A hidden rule labels the rows of this table. It goes by one to three of the table's principal directions, not those with the most spread.
[ -6  -5  -7  19  32 -20 -21 -11 -17  -4  44 -42  -5  70  -7  50   3 -53
 -15   5  35   7 -34  20 -22  33  21  -1  23 -16  10 -49] 1
[ 15  34 -15  10   4  11  26  16   0 -17 -11  28 -13 -30  15 -26  -8  37
  12  22 -32 -21  38  16  27 -33  -8  -5   9  20   4  23] 1
[-39 -16  29 -16   1  -6 -18 -24 -16   7  20 -15  -2  24  -7  35  14 -24
   1  14  21 -13   0  -4   4  30   8 -25   3   7  24 -37] 3
[ 29  28 -18  27  13 -15 -12  14  23 -13 -10  49   6 -59  23 -12 -18  24
  17  15 -26  29 -21  29  -3 -31 -29   7 -35 -17   0  62] 5
[-35 -12  16  -9  -1  -8 -18 -16 -38  32   0 -20   2  43  -3  17  -1 -11
 -19  15  28  11  -4 -12  -8   2  20  12  32   2 -12 -36] 1
[-54   7  29  12  18 -30 -56  -1   8  -5  37  60  -2 -61  35  48 -18 -19
  23  42 -12  32 -46  31   1   8 -53 -30 -87 -29  24  28] 2
[-38 -11  56 -50 -47  30  19 -19  27 -34 -33  44   1 -19 -29 -48  27  -7
  -4 -22   1 -31  53 -12  24  30 -19 -19 -28  61   8 -11] 5
[  9   6 -48  25  28 -45 -31  25 -11  28  38   1  16  -2  19  54 -27 -19
  21  -1  -3  45 -75  13 -21   1  -9   0 -17 -50   1  15] 0
[ 37  33 -26  20  18   4  24  17  23 -35  12  13  -7 -28  10  -2  -3  13
  26  14 -30 -29  19  32  19  -7  -9 -20  -7   3  27  19] 3
[-61 -22  58 -38 -44  39   4 -12  16 -10 -32  32  -3   2 -34 -61  22 -24
 -36 -41  16   3  41 -26   3  27  -1  20  -4  44 -32 -22] 5
[-40  -9  37 -31 -21  14  -6 -16  -2   0  -5  28   5  11 -13   3  16   4
 -12  -6   9  -6  31 -22  18   3  -2  -8  -1  29  -2 -29] 1
[-72 -11  54 -50 -53  24   4 -24  -1 -18 -25  51 -12   8 -38 -41   9 -14
 -30 -10  27 -23  48   5  16  33   4   9  21  59 -14 -31] 4
[ 21   3 -51   5  27 -60 -33  -4 -13  24  34   7  17  -3  42  69 -26  28
  32  39   0  14 -38   8   8 -19 -14 -26  12 -29  14  11] 1
[ -4 -11 -23  -3  -1 -16 -17 -10  -2  12  20   3  -8  -3   3  19  -7  18
   2   3   7  -2  -3  -1   7   4  13 -10  41  -8   1   6] 6
[ 17 -26  16  -5  -1  13  -3 -11  30   1 -11 -43  21   4  -8  -7  15 -29
  -4 -25  12   5 -12 -19 -20  22  -4   6 -33 -20   0  -7] 5
[-10  -5  14 -35 -38  30  45   6   6 -12 -34 -17   4  13 -34 -52   9 -24
  -3 -27   6 -39  37  -6   6  33   9   8   7  39  -4 -27] 0
[ 30 -29   1  11  33 -21 -31 -19  22   5  35 -42  15  -2  34  61  14   3
  18  11   2   8 -30 -25  -7  -2 -19 -33 -42 -45  22   3] 2
[ 46  -6 -40  63  68 -40 -55   0 -27  49  53 -56   9  32  42  98 -15  15
  -3  25   7  61 -81 -12 -37 -48  16  12   5 -93  -3   8] 4
[  60  -15  -56   46   39  -30  -25   31   -8   54    4  -64   30    5
   25   29  -21  -15    7  -31  -10   80 -104  -32  -57  -26   -6   28
  -44  -84  -23   38] 3
[ -4  12   0   0  -2  -7   4   2 -13  -1  -2   9  -2   4  -1   4  -9   2
   2  18   4  -7   0  19   2  -3   4   5   9   4   3  -4] 2
[-25 -11  55 -21 -10  23  -4 -20  27 -20  -9  16   8  -8   3 -10  23  -4
  -8   5   4 -15  42 -16  16   4 -20  -9 -36  19   1 -21] 1
[-18  -5 -13   6  15 -46 -45  -6 -24  37  22  15  11  -5  27  50 -20  11
  10  32  12  34 -43   5  -7 -14  -5  -2   7 -29  -3  10] 5
[ 43  33 -21  54  42 -18 -24  12   7  -1  12  31   1 -36  33  23 -10  37
  11  27 -25  39 -27  23  -6 -56  -9   8 -15 -38   3  52] 1
[-11  -7  -9  -6   6 -28 -29  -7   8  21  16  -1  21 -22  13  34 -11 -11
  26  19   6   7 -25   8  -1  17  -9 -17 -13 -26  19   3] 1
[-46   0  -3 -11 -21  -5   4  13 -46  37 -10 -17  -5  22 -26 -10 -23 -35
  -9   1  22   4 -22  14 -19  27  28  27  31   0 -11 -22] 2
[ 19  -2 -23  -2  -6 -13  -4   7  -1  20 -18  10  13 -19  12 -11 -13  26
   6  -6 -10  22 -15 -15  -4 -24  -9  10  -1  -9 -17  30] 5
[-46 -23  13 -30 -14 -27 -27 -20 -18  21   9  11   5  18   5  22  -5  -6
  -4  14  29   4  -5  -9   5  17  -1  -8  21  11  -9 -23] 6
[  1  35 -13  -2 -13   3  33  18  -9 -29  -4  49 -18 -10 -20 -22   0  15
  12  -1 -16 -28  29  33  25   0  11  -8  34  44  13   8] 5
[-18 -21  64 -46 -42  41  36 -16   9 -20 -57   6   5  14 -21 -68  36   3
 -23 -29   6 -22  61 -45  13   2 -11   6 -20  64 -21 -22] 1
[-62  26  11   2   8 -40 -39  -5 -37  -3  37  79 -22 -24  17  52 -21   8
  17  55  -3   9 -21  44  21  -1 -20 -35  -8  14  30   9] 0
[ 37  15  -4  -4 -22  51  65  31   8  -7 -52 -23   5 -11 -25 -70  10   7
   1 -40 -34 -21  35 -24   2 -15   5  18 -19  22  -8  10] 3
[ 39 -18 -30   0   3   0   7  -8  11   8  -7 -43   3   4  10 -10  -1  19
   0  -9   0  -8   4 -20  -4  -6   6   0  23 -13  -8  11] 6
[-26 -24   7 -33 -14  -6 -17 -30  15  -2  10   0   4   5  -3  10   7  -5
   0   2  19 -20  21  -9  15  32  -1 -25  20  15  10 -21] 5
[ 27  19  -8  17  -1   6  16  16  11 -10 -25   8   1 -28   1 -36  -9   7
   4   2 -13   4  -3  22  -9 -14  -3  23  -9  -4  -8  33] 6
[ -8 -12   5 -18 -16  -2   7   9  18  -1 -22   4  12 -28   9 -35  -7 -15
  10 -11  -5   4  -4  -8  -2  15 -30   1 -40   7 -13  17] 3
[-35  16  17   2   0  10   8   6 -22   2   5   1  -8  26 -15  -3   2 -23
 -11  13  13 -14  20  21   4  12  23  15  31  15  -1 -36] 1
[ 23  19 -47   7   6 -14   0   8 -35  31  -9   7   1   0  12  16 -22  45
   7  11 -23  20 -15 -15   5 -46   2  -4  16  -5   1  21] 3
[ 74  -3 -67  23  22 -31   4  21  -5  16  14 -13   4 -10  26  30 -10  51
  22 -19 -29  26 -44 -26  -5 -43  -6 -13   0 -31  -3  49] 4
[-16  13  28  -5  -8  33  15 -11  11 -30  -9   4 -12  -2 -27 -23  18 -23
  -5  -2  -4 -28  34  15  10  25   5 -14  -8  28  28 -16] 1
[-59  -2  24 -16  -8 -31 -36  -2   1  11  17  51  12 -30  11  23 -12 -18
  18  25  14  12 -16  23   7  22 -19  -9 -18  -2   4  -1] 2
[-55   7  13 -32 -35   9  19  -7 -57  16 -12   7 -17  55 -47 -10  -1 -12
 -22   0  28 -27  27   9   8  24  46  11  76  50  -1 -52] 4
[ 43  18   7   5  -7  32  44  18   7  -7 -40 -20  15   6 -11 -38   7   9
  -3 -11 -12 -14  26  -6  -5 -27   7  31 -13   5 -12  -3] 0
[ 18   8 -19 -10  -3  -3  19  19   0  13 -12 -13  21  -9  19   2 -23   8
  18  15 -12 -12   0  -3   4 -16 -18   6 -27 -14  -6  -2] 2
[-49   8 -14  -5   1 -28 -17   3 -60  25  16  23 -26  -3  18  29 -26  14
   8  34 -12  11 -24   2  10 -10 -13 -28   2  12  12   8] 0
[ -4  -4  -5  -3  -1  -9 -13  -3   5   5  -2  15   4 -12  11  -1  -5   9
   0   1  -2  14  -4  -6   2  -7 -11  -1  -4  -2  -9  13] 5
[-31   3 -16   8  18 -33 -35   2 -60  48  36  10   0  47   1  72  -8   8
  -7   8  11  39 -39 -17  -4 -21  24  -3  36 -14  -2 -27] 3
[ 29  44 -28  24  -9  29  58  42 -12 -17 -26   1 -18   3 -31 -58 -12  -2
  -6 -16 -17 -21  20  39  -4  -8  32  41  42  17 -12  10] 4
[-56 -12  26 -20 -22   2 -19  -5  33 -14   2  30   2 -35  -8 -23  -9 -47
  -1  -4  14   0  -3  25  -2  52 -24   0 -32   3  -3  -1] 4
[ -5  14 -11  13  27 -34 -37  -9  10 -14  47  43  -3 -29  32  64 -11  15
  26  39 -11   5 -19  27  18  -6 -27 -41 -24 -18  33  15] 2
[ 40  -9 -18   6   0  12  20  -2 -22  13   0 -38  -9  42 -16  13  12  33
 -15 -21   3  -7   5 -29  -5 -25  38  10  48  -5  -8 -11] 4
[-42  11 -99 -19  -8 -76 -36  18 -19  21  32  87 -19 -65  46  14 -65  38
  38  23 -29  24 -35  21  34   3 -45 -47  31  12  -6  64] 5
[-34 -13  -6 -15   1 -31 -33 -15 -18  15  27  29  -8  -3  25  40 -12  24
   3  25   6   9  -7  -9  17  -8 -14 -24  13   2  -2   0] 4
[ 12  17  -7  11  11 -11   2   0 -20  -3   2   6  -9  -6  10  15  -6  18
  12  26 -12  -4  -8  13   5 -17  -4 -15  -6   3  20  14] 0
[ 20  13 -21  15   0   5  15  21  -8   4 -12  -5  -4  -8  -8 -16  -9   0
   3 -15 -16  12 -19   4 -12  -9   4  12  -8  -7  -3  21] 0
[ 23  -6 -35  42  29 -37 -37  16  29  18  10 -10   8 -61  38  -9 -26 -11
  19  11  -3  44 -60  27 -30   3 -15  19 -13 -63 -15  67] 5
[ 32 -47  18  -4  12   8   0 -10  20  14  -4 -79  24  33  14   6  24 -14
 -11 -26  17   7  -8 -55 -22   2  -2  10 -26 -29 -21 -22] 1
[  5   2   8  16  10  21  -9 -22 -21   8  -7 -22 -17  23  -1   6   2  21
 -29  15   1   8   9 -11  -7 -30  16  10  16  -7  -1  -6] 4
[-11  15  -8  11   5  -1  -5  18  10  -9  21  29  -2 -16 -12  11   0 -18
  10 -17 -11  10 -14  16   2  14   0  -7 -10  -5  12   6] 1
[ 61  12 -49  15  16  -5  28  14   6 -12   5 -35  -3 -11  15   6 -10  18
  27   5 -26 -24  -6   7   5  -9  -6 -21  -6 -13  23  22] 2
[  8   2  -8  19  28 -30 -34 -11 -21  23  22 -11  10  18  14  57  -6   2
   5  26  11  26 -39   5 -13 -15   7  -4   2 -31  14  -4] 3
[-36   0  11   1  11 -27 -40 -14   0  -2  28  32  -1 -12  11  36  -5 -16
   9  22   9  16 -24  20   2  17 -16 -23 -17  -6  19   1] 1
[ 74  10 -41  53  40 -11 -14   4  15   5  17 -21   2  -1  18  24  -2  34
  -2   2  -6  26 -26   9 -18 -42  22  22  31 -52  -8  35] 6
[ 18   2 -20  -4   4   2  20  -4 -29  -1   1  -6 -22  22  16   4   3  54
  -6  10 -16 -17  30 -27  23 -39   4 -17  35  25  -5   0] 0
[ 40  12 -30  33  38 -35 -33  -9  16  -5  34  19   4 -19  33  48  -6  35
  18  30  -5  16 -19  21   5 -29  -3 -14  15 -33  14  30] 5
[-26  -3  -2 -19  -7 -14   0  -5 -34  20   6   0  -5  12   8  19  -5  15
   8  21   2 -14   9 -11  16  -3   4 -19  23  16   7 -15] 3
[ -5 -11  -2 -20 -19   4   2  -6  25 -10  -6   4   8  -7 -11 -17  -3 -16
   0 -16   9  -9   5   4   0  27  -7   0  -4   6  -4  -4] 4
[ 25  -9   8   4  -6  19  15   9  46 -29 -13  -6   6 -22 -10 -38  14 -21
   1 -37  -8  -1   0  -2 -11  20 -14   7 -37  -3  -6  19] 6
[-73   0  12 -29 -10 -23 -33 -24 -23  17  30  36  -6  -4   1  44  -9   0
  12  43  17 -20  17  17  29  25   6 -34  35  16  26 -29] 5
[ 12   8   2  36  25 -17 -34  10  27 -14  13  51  -7 -61  45   5 -13  28
   3  16 -24  45 -29  12  -5 -40 -43   5 -54 -33 -17  64] 4
[-35  -9  48  -9 -18  20   1   0  10  -4 -30  -1   4 -13  -5 -44  -4 -38
 -17   3  15   5   3  10 -18  19 -16  31 -41   2 -22  -5] 2
[-21   2  23 -19 -16  15   6  -9  19 -17  -2  13   8   8 -22  -8  10 -22
  -4  -4  15 -24  30  13  10  27   7   1   9  19   6 -31] 6
[-45 -17  19 -34 -28   2   9   6 -20  20 -15  16   0  -1   1 -21   1   9
  -4  -8   2  -5  22 -31  16   0  -5   1   8  29 -24 -12] 3
[-55 -26  42  -4   5  -9 -44 -24  -9  12  19  16 -14 -13  26  24   4   6
 -13  25  10  20  -5 -18   3  -5 -20 -13 -22  -8  -7   1] 4
Which label does each new row get?
[-21  14 -25  42  49 -61 -74   4 -29  33  64  23   5  -4  30 104 -30 -17
  18  39   5  62 -94  32 -22  -8 -10 -14 -24 -65  23  12] -> 0
[ 25  12 -29  23   8  -2   0  12   3   0  -3   9 -10 -23   5 -14 -10  18
   2  -6 -18  17 -15   8  -7 -18   1   7   6 -13  -4  39] -> 6
[ 35  -1   1 -25 -32  45  54  -7   3 -22 -36  -6  -5  51 -43 -47  29  31
 -32 -49   2 -32  65 -34  15 -16  33  18  56  54 -21 -29] -> 6
[ -5 -31  -7  -9  26 -36 -36 -31 -34  26  37 -19 -10  19  52  72   6  54
   7  36  -4   7  -7 -53  21 -36 -19 -54   2  -7  11  -4] -> 3
[ 62  37 -28  39   3  32  48  34  12 -21 -27  -5  -9  -2 -27 -54   0  10
 -11 -29 -18  -4  13  27 -14 -24  33  47  33  -2 -16  25] -> 6
[ 34  26   4   5 -13  47  52  16   1 -18 -45 -13  -2  10 -24 -54   6   5
 -14 -17 -18 -19  35   0  -2 -21  10  28  -7  22  -8  -3] -> 0
[-17  -9 -20   4  21 -46 -51 -13 -33  40  32   9   5   1  33  70 -18  22
  12  33   3  35 -44 -13   0 -22 -10 -24   1 -28   9   8] -> 3
[-11   6  -5 -16 -32  12  25  32  38 -24 -30  28   6 -57  -5 -65 -25 -35
  14 -23 -16  -5  -7  25  -6  33 -41  15 -61   7 -16  31] -> 2
[ 56   4 -31   6 -12  31  60  26   9 -11 -42 -39  -9  -4 -11 -75   5  16
  -3 -38 -24 -20  26 -17  -3 -12  12  20  19  17 -20  25] -> 1
[-10  10  22   0  -7   9   3   9  20 -18  -8  25   7 -27 -10 -15   3 -23
   9  -7  -6   1  -4  18  -3  16 -15   0 -42   4  10   8] -> 0
[ 84   8 -49  38  18  -1  22  37  23  10 -30 -33  15 -47  24 -38 -15  22
  20 -20 -38  29 -38  -9 -26 -38 -16  25 -39 -45 -18  71] -> 3
[  7 -12   3   4  10   2   7  -4 -28  19   5 -55  -1  50  -3  18   6 -10
 -13   4  18  -6  -5 -15 -13  -1  25  12  24 -10  -6 -34] -> 0
[-38   1 -72 -18  -7 -77 -41  17   3  19  12  56   6 -74  53  -3 -70 -10
  43  33 -11  31 -61  38   4  27 -65 -25 -25 -12  -9  62] -> 1
[ 44  22 -22  55  32 -14 -18  20   9   7  -1   8   2 -38  24  -2 -15  18
   6  12 -17  44 -42  24 -25 -40  -2  29 -13 -48 -11  59] -> 5
[ 51   8 -12  16  -1  24  30  24  49 -18 -26 -29  24 -17 -18 -46   2 -36
   7 -36  -6  -2  -7  16 -24  19   0  31 -30 -21  -6  14] -> 5
[-18 -15  -3 -21 -18   4  19   8 -40  29 -25 -17 -10  16   7 -27  -4  22
 -11  -7  -6   2  12 -43   5 -19   1   6  17  24 -28  -3] -> 3
[-14  -8  42 -39 -17  13   4 -29  26 -37   5  42   4  -1  -1  13  30  24
   4   3  -1 -37  58 -18  41   2 -20 -41 -17  45  20 -25] -> 4
[-17  -9  29 -15  -8  -2 -14 -19  13 -18  -5  28  -5 -30  17  -3   4  13
   4  19  -5  -5  11  -2  13  -2 -33 -23 -39  13   9  15] -> 2
[  23   16  -45   74   75  -62  -47   30  -16   22   53  -46    9    7
   48   65  -40  -60   19   40   10   59 -114   55  -52    5  -12   19
  -38  -90    4   18] -> 3
[-61 -11  36 -44 -16  -2 -22 -41 -30  13  19  19   1  41 -15  53  16   6
  -7  22  23 -23  35 -20  30  13  13 -38  27  35  27 -63] -> 3
[ 21 -20   4  10  17   0  -7   1  20  -5  26 -21   6  13   7  28  19  -3
  -2 -24   1   9 -13 -25  -6  -1  -1  -6 -16 -23  -4  -7] -> 4
[ 35 -23  -7  20  32   4   7  12 -12  18  24 -70   1  38  20  37  18   3
  -3 -18  -8   9 -20 -50 -12 -21   5  -6 -17 -33  -7 -16] -> 0
[-26  21   6 -15 -15  18  31   8 -41  -1 -14  18 -22  14 -12 -19   2  20
  -4  11 -16 -26  42  -6  26 -15  10 -10  26  48   5 -17] -> 3
[-41 -23  21 -37 -19 -11 -23 -25  11   4   6  17  12  -5  -4  15   6 -14
   7   0  16  -6   6 -11  12  33 -13 -27 -10  15  13 -18] -> 5
[ 47   8 -24  15  -2  18  31  34  31  -5 -23 -14  19 -14 -20 -44   9 -16
   7 -55 -18  13  -9  -8 -16   3   8  25 -12 -10 -13  22] -> 1
[-24 -38  32 -24  12  -4 -28 -43 -36  36  24 -44   6  66  18  71  25  24
 -18  21  23  -3  17 -66  13 -22  10 -28  14  -1   5 -61] -> 3
[ 11   1 -15   0  -8 -10  14  29  28  -3 -15 -14  23 -34  -1 -31 -19 -50
  26 -13  -1   2 -35  28 -22  39 -20  15 -45 -20  -2  19] -> 0
[-33 -12  40  21  31 -19 -57 -31 -25  24  37 -19   1  35   9  73   6 -20
 -17  39  36  26 -34   8 -21  -1  16   3   0 -38  12 -32] -> 4
[106 -11 -39  50  44   0  17  35  44  -5   6 -72  22 -12  35   4   3   0
  15 -32 -26  27 -49 -23 -35 -30 -20  18 -62 -71 -16  41] -> 2
[  2  -6  22 -14 -32  36  48  18 -12  10 -54 -37   6  21 -42 -71  13 -27
 -17 -41   9 -10  15 -15 -21  16  28  43  12  24 -25 -14] -> 3
[  3 -36   7 -25 -17   6   3  -8  14   8 -17 -19  11   8   1 -21  14   3
 -10 -35   5   8   6 -49  -3   4 -11  -1 -10   9 -24  -3] -> 5
